Each row is where one point has got to under a steady rotation. How many ticks took it there?
The counts run from 0 to 227.
[126  88 132  95 101 123 123 170 112 157 172 132 164 118 148  79 142 155
 116 116  77 154 139 121 165 105 118 131 166 107  86 106 156 173 134  93
  95 128 106  93 132  62 178 112 127 109 156 116  75 107 182 122 116 115
 136 104 105 125 132 136  96 135 144 133 133 116 135 118 136  81] | 85
[135  96 118  85 105 117 139 155  95 164 163 152 159 110 151  63 103 134
 108 140  95 153 149 108 134  99 135 105 138 111  68 114 148 167 114  99
 121 120  86  90 135  67 166 108 122 130 156 123 110  74 168 119 117 143
 153 122  92 117 115 166 122 157 135 128 137 116 142 127 127  97] | 86
[115 143 116 106 188 142  94 100 125 124 111  97 147 103  95 110 138 101
 157 138 141 101 152 163  72  86 126 104  60 136 147 122 119 114 129 140
 119 125 164 139  80 165  95 125  79 125 118 133 170 116 123 110 136 136
 130 102 191 128 126 128 150 116 148  97 131 183 136 164  93 148] | 133
[128 151 113 140  99 141 131 151 150 162 117 129  74  94 167 133 131  84
 150  84 133 103 147 112 105 134 108 165 129 125  67 142 147 159 151 119
 113 147 161 120 121  47 161 118 158 103 167 148 103 127 159 160 155 132
 156 171  89 153 102 130 111 108 105 155  92 113 135 103 116 154] | 70
[ 84 183 140 138 150  94 131 163 132 194 129 101 126 133 147 139 120 145
 109  82 114 102 126 140 107 152  96 129 117 115 169 107 149 157 107 165
  78 154 166 121 162  79 181  89 108 133 118 137 117 144 168 164 112 109
 106 182  84 132 139 103 139 166 109 106 134 151 113 129 129 139] | 73
[147 150 140 166  84  95 165 116 151 134 105 133 107 134 174 139  98 144
  85 108 147 138 117 104 129 194 105 160 176 127 132 142 156 133 141 114
 174 108  87 119 172 120 169 123 187 143 130 132  75 139 151 156 119 124
 159 105  83 114 106 106 136 139  80 136 121 123  83  90 151 110] | 80
[129 145 101 165 162 124 123 101 148 120  85 123  63 102 122 151 151 122
 170 132 175 110 147 150 130 189 122 170  81 155 120 160  99 107 147 116
 194 118 144 143 137 156  74 158 140 157 111 162 147 159  83 133 126 130
 112 135 123 138 127 112 135 120 120 148  94 114 100 101 117 157] | 138
[ 88 179 100 147 193 127 125 131 117 177 113  99 139 131  79 149 133 127
 141  99 134 144 212 142  75 124 115 118 106 180 105 126 112 139 122 149
 158 141 161 151 117 106 137 111 105 124  95 155 145 153 108 116 147  87
 114 139 189 142 142 122 139 149 178 126  97 159 110 116 148 145] | 40
[136  85 113 115 177 101 135 144  85 156 102 129 156 166 130 144 115 169
  69 147 144 169 109 103 154 141 119 133 150 136 167 166 120 100  94  88
 165 103  79 132 160 148 174 131 165 153 151 151 148 106  91 155 149 147
 130 127 106 142 126 142  96 118 152 155  92 118  95  87 137 104] | 213
[101 119  87 142 192 142  92 148 117 166 145 106 122 106  94 108 170 146
 164  75 110 137 179 158 127  99 142 130 135 160  77 128 135 137 135 111
 157 125 155 170  90 102 134 161 107  96 147 137 138 142 139 107 147  81
  98 112 180 131 151 144 112 130 173 116 111 125 114 103 126 139] | 143
[116 144 159 111  96 155 137 167 175 113 174 152 103  85 128 120 141  77
 176 105 104  95 131 129 111 124 133 115 104 112  75 103 145 143 160 158
  97 155 158 136  91 132 129  94 106  88 107  73  91 123 164 119 119 126
 147 133 126 106 105 127 105 117 102 112 170 138 163 145 125 131] | 59
[138 159 143 120 142 154 103 121 143 103 128 107 137  76 139 133 134 132
 177  71 159  84 140 100 114 133 156 158 166 136 113 145 146 127 161 131
 155 113 157 134 145 133 135 129  99 106 156 115 134 104 145  86 186 119
 164 141 126  83 116  89 111 128  83 107 107 215 159 130 115 136] | 168
[138 134 147  92  95  95 148 118 160 107 117 141 171 137 165 100 105 103
  70 142 129 120  97 117  87 118  98 112 128  91 175 114 145 140 129 131
 102 138  77 103 134 161 138  74 152 135 124 100  99  98 155 154 103 134
 172  96 121 132  91 135 140 117  80 128 157 159 130 151 127  97] | 90
[124 136  88 152 139 100 131 132 136 150  79 140  98 116 172 111 117  94
  68 131 142 135  99 132 107 107  81 145  93 115 173 141 129 146 134 104
 121 135 121  86 105 102 123 124 160 140 150 167 132 138 134 197 127 154
 182 116  98 174 108 164 161 111 138 162 101 111 109 124  91 145] | 205
[136 106 132 100 111 155 101 111 153  37 148 122 156 150  95 164 157 101
 183 155 128 145 116 149 155 105 136 161 151 150 108 137 108 129 146 110
 136 102 112 128 102 154  86 164 130 101 116 108 125 124 117 128 140 140
 114  67 185 133 140  96 100  70 141 136 139 107 126 131 132 122] | 126
[150 170 156 107 118 121 148 107 126 146 133 104 171 102 138 149 127 106
 150 113 153 106 153 105  80 195 143 137 116 124 133 124 132 137 138 150
 124 116 134 115 201 137 154  89 139 144 111 138 124  96 135  92 158 118
 140 150 120 116  96  85 126 118  62 107 119 199 124 130 135 146] | 64
[130  86 109 112 126 155 124 134 119 107 129 158 116 116  98 127 160  80
 180 167 123 130 169 141 151 127 142 140  90 154  62 132  87 135 121  90
 118 130 136 110  96 120  65 156 138 137 138 142 142 112  91 125 113 143
 129 121 152 177 144 149 108  97 178 182 129  79 137 127 122 154] | 128
[124  51  99  83 123 114 136 152 111 149 157 157 103 121 135  93 157 134
 142 182  93 146 115 162 162 113 115 132  88 106 106 119 125 143 131  93
 116 126 104 119  98 107 102 140 139 139 138 118 103 123 133 152  85 138
 108  73 117 131 127 151 107 120 169 148 142  62 105 118 111 112] | 220
[133 117 159 157  74 128 125 155 160 112 174 152 138 125 159 126 135 170
 129 105  93 142 150 117 197 128 136 144 197 125  61 136 136 162 118  92
 119 127 107  96 129  83 151 166 126 112 134  87  80 133 168 129  97 103
 149 106 101 124 153 129 119 162 128 153 136 120 140 107 144 100] | 185
[118 126 125 108 168 108 117 182 107 163 173 101 114 100 147  97 120 171
 141  83 108 107 101 140 161 110 138 118 168  98 129 126 179 133 133 127
 106 124 164 150 129  77 185 117  89 115 152 131 123 127 191 126 141 123
 114 163  71  77 131 132 112 178  99 106 121 134 127 122 119 115] | 177
[155 111 137 105 122 144 138 140 117 142 179 141 103  86 113 122 150 159
 186 149 136 137 167 119 146 193 176 138 128 140  49 141 139 118 147 106
 173  97 135 144 151 145 122 138 111 142 119 107 108 105 125  68 120 117
 101 120 139  89 126 111  83 155 100 101 136 113 120  99 150 134] | 153
[124 143 128 157 152 137 135 127 109 121 113 111  78 118  93 187 126 109
 199 145 163 136 151 130 142 172 127 173 111 171  99 155  95 109 139 130
 161 112 171 153 138 122 120 144 148 128 123 162 157 142  85 136 142 157
  88 175 118 131 139 102  83 118 145 144  92 102 118 110 157 154] | 37
[ 85 109 103 100 143 110 143 146 126 125 121 152 116 136 105  86 142 143
 116 147  84 151 124 167 124  62  91 125  96 139 113 100 116 136 115 117
 123 140 102 116  54 134 101 144 112 133 112  86 108 131 147 147  74 125
 127  42 152 119 161 160 114 133 178 119 162  97 125 137 149  95] | 117
[ 91 182 118 161 178 117 131 137 132 123 104 107 115 166  91 191 131 141
 151  96 147 109 173 129 121 163 116 158 108 181 125 137  79  94 109 166
 132 133 156 181 129 143 121 127 133 129  99 137 143 162  89 143 129 100
  97 159 165 155 168 106 108 119 158 137 111 135 116 106 172 136] | 140
[136  71 121 124 181 108 113 151  79 152 109 130 128 144 141 135 123 184
  95 154 139 150 115 134 187 125 140 131 153 122 159 166 136 102  79  83
 149  98 102 100 156 135 147 158 134 160 163 150 159 115  97 138 117 137
 118 133  80 134 166 126 119 142 154 144  81 118 107  90 120 112] | 212
[145  66 130 140 139 165  85 111 157  57 130 137 144 131 113 142 154 109
 158 165 140 107 104 139 181 113 161 148 143 128 129 143 128 107 113  88
 133 107 104 120 123 179  61 187 109 138 132 118 169  93  99 105 143 145
 141  81 158 132 135 126 153  98 144 149 140 122 155 120  96 137] | 227
[106 134  84 111 137  85 153 114 112 136  99 153  80 147 109  93 109 128
 101 161 133 177 125 139 107 109  89 135  71 142 124 135 105 130 147 117
 174 133 116 139  81 108 128 108 167 128 113 148 118 158 120 167  73 153
 131 102 130 137 126 159 116 127 171 149 132  57  83 126 154 110] | 13
[123  99 110 103 133 125 113 116 104 112  95 116 136 122 135 111  99  94
 118 140 132 154  83 127 147  51 107 158 148 133 167 152 161 142 141 111
 130 101 134  82 119  67 153 138 136 117 173 164 163  93 139 163 174 181
 150 152 110 135 106 116 118  98 140 148  91 135 120 135  95 131] | 203
[131  88 132  66 159 131 119 116 133  99 140 133 178 140 117 112 146 121
 119 153 126 116 123 129 112  98 132 118  98 125 165 121 109 106 110 118
 120 121  76 121 111 208  96 115 121 129 119  86 134  86 115 126 125 121
 136  42 175 132 129 121 113  86 129 113 152 169 143 137 118 108] | 225
[129 192 162 138 136 130 128 110 138 148 135 103 144 107 134 154 123 112
 154 113 127  71 160 128 101 188 161 115 105 126 153 116 125 139 111 155
  93 147 166 113 174 134 116  97  88 163  87 151 129 126 135  95 109 100
 120 179 120 120 132  99 162 172  74 109 142 195 137 153 122 154] | 165
[114 147 104 113 186  89 100  98  97 132  90  80 184 175 110 136 159 181
 105 114 137 142 107 166 124  93 101 180 148 143 203 123 110 130 114 108
 139 106 116 127 144 136 141 138 144 141 134 151 125 145 110 146 136 102
 100  80 151 134 162  82 118 108 142 131  94 166  97 109 141  89] | 7
[118 108  81 152 165 125 121 126 112 165 145 106  72 135 117 114 115 131
 121 140 150 155 108 154 123 154 152  95 114 123 139 136 157 119 165 136
 171 106 136 207 124 126 165 101 122 107 131 168 150 149 134 134 149 129
  95 160 153 121  79 140 138 115 132 122 141  55  81 101 119 156] | 146
[ 93 141 121 130 164  78 137 124 114 136 139 124 123 163 101 110 141 169
  98 165  94 140 109 193 157 112 118 102  87 130 172  93 109 126  88 127
 111 144 122 129  98 140  99 129 106 153  88 127 123 161 118 154  56  94
  94  91 141 127 158 147 151 164 168 126 162  80  81 142 141 107] | 15
[111 147 133 172 157 101 164 169 150 141 142 130  70 131 134 165 103 117
 120 120 148 116 136 124 125 206 141 101 100 123 135 132 111  83 141 169
 171 144 124 203 128 190 142  94 148 126  92 112 132 159 115 143  96  99
 107 159 107 120 117 146 107 146 112 131 152  87 103  90 148 131] | 47
[132  79  84 117 164 116 108 122  96 124 100 112 131 134 136 111 143 172
 115 134 140 175 101 143 167 100 124 168 161 124 138 164 149 114 127  70
 186  81  95 127 126 121 139 171 146 128 190 149 141 115 117 141 154 143
 129  76 135 108 125 122 115 105 143 140  81 112 103  84 129 108] | 111
[ 81 192 147 157 139 113 136 160 139 165 128 119 124 109 123 111 101 149
 127  70 113 117 166 127 106  94  99 123 140 142  92 108 141 157 124 153
 113 169 170 129 104  67 154 108  94 106 126 115 116 147 177 142 108 107
 153 164 103 116 158 152 138 186 132 113 137 173 138 145 146 119] | 175
[121 136 118  92 126 117  82 113 132  95 100  95 193 152 137 123 143 106
 101 101 113 131  86 148 133  49 103 146 161 118 195 112 136 168 128 123
  71 126 135  95 116  86 134 121 126 103 158 147 142 115 155 167 163 147
 151 102 150 153 116 110 144  82 133 147 107 156 132 146  94 128] | 100
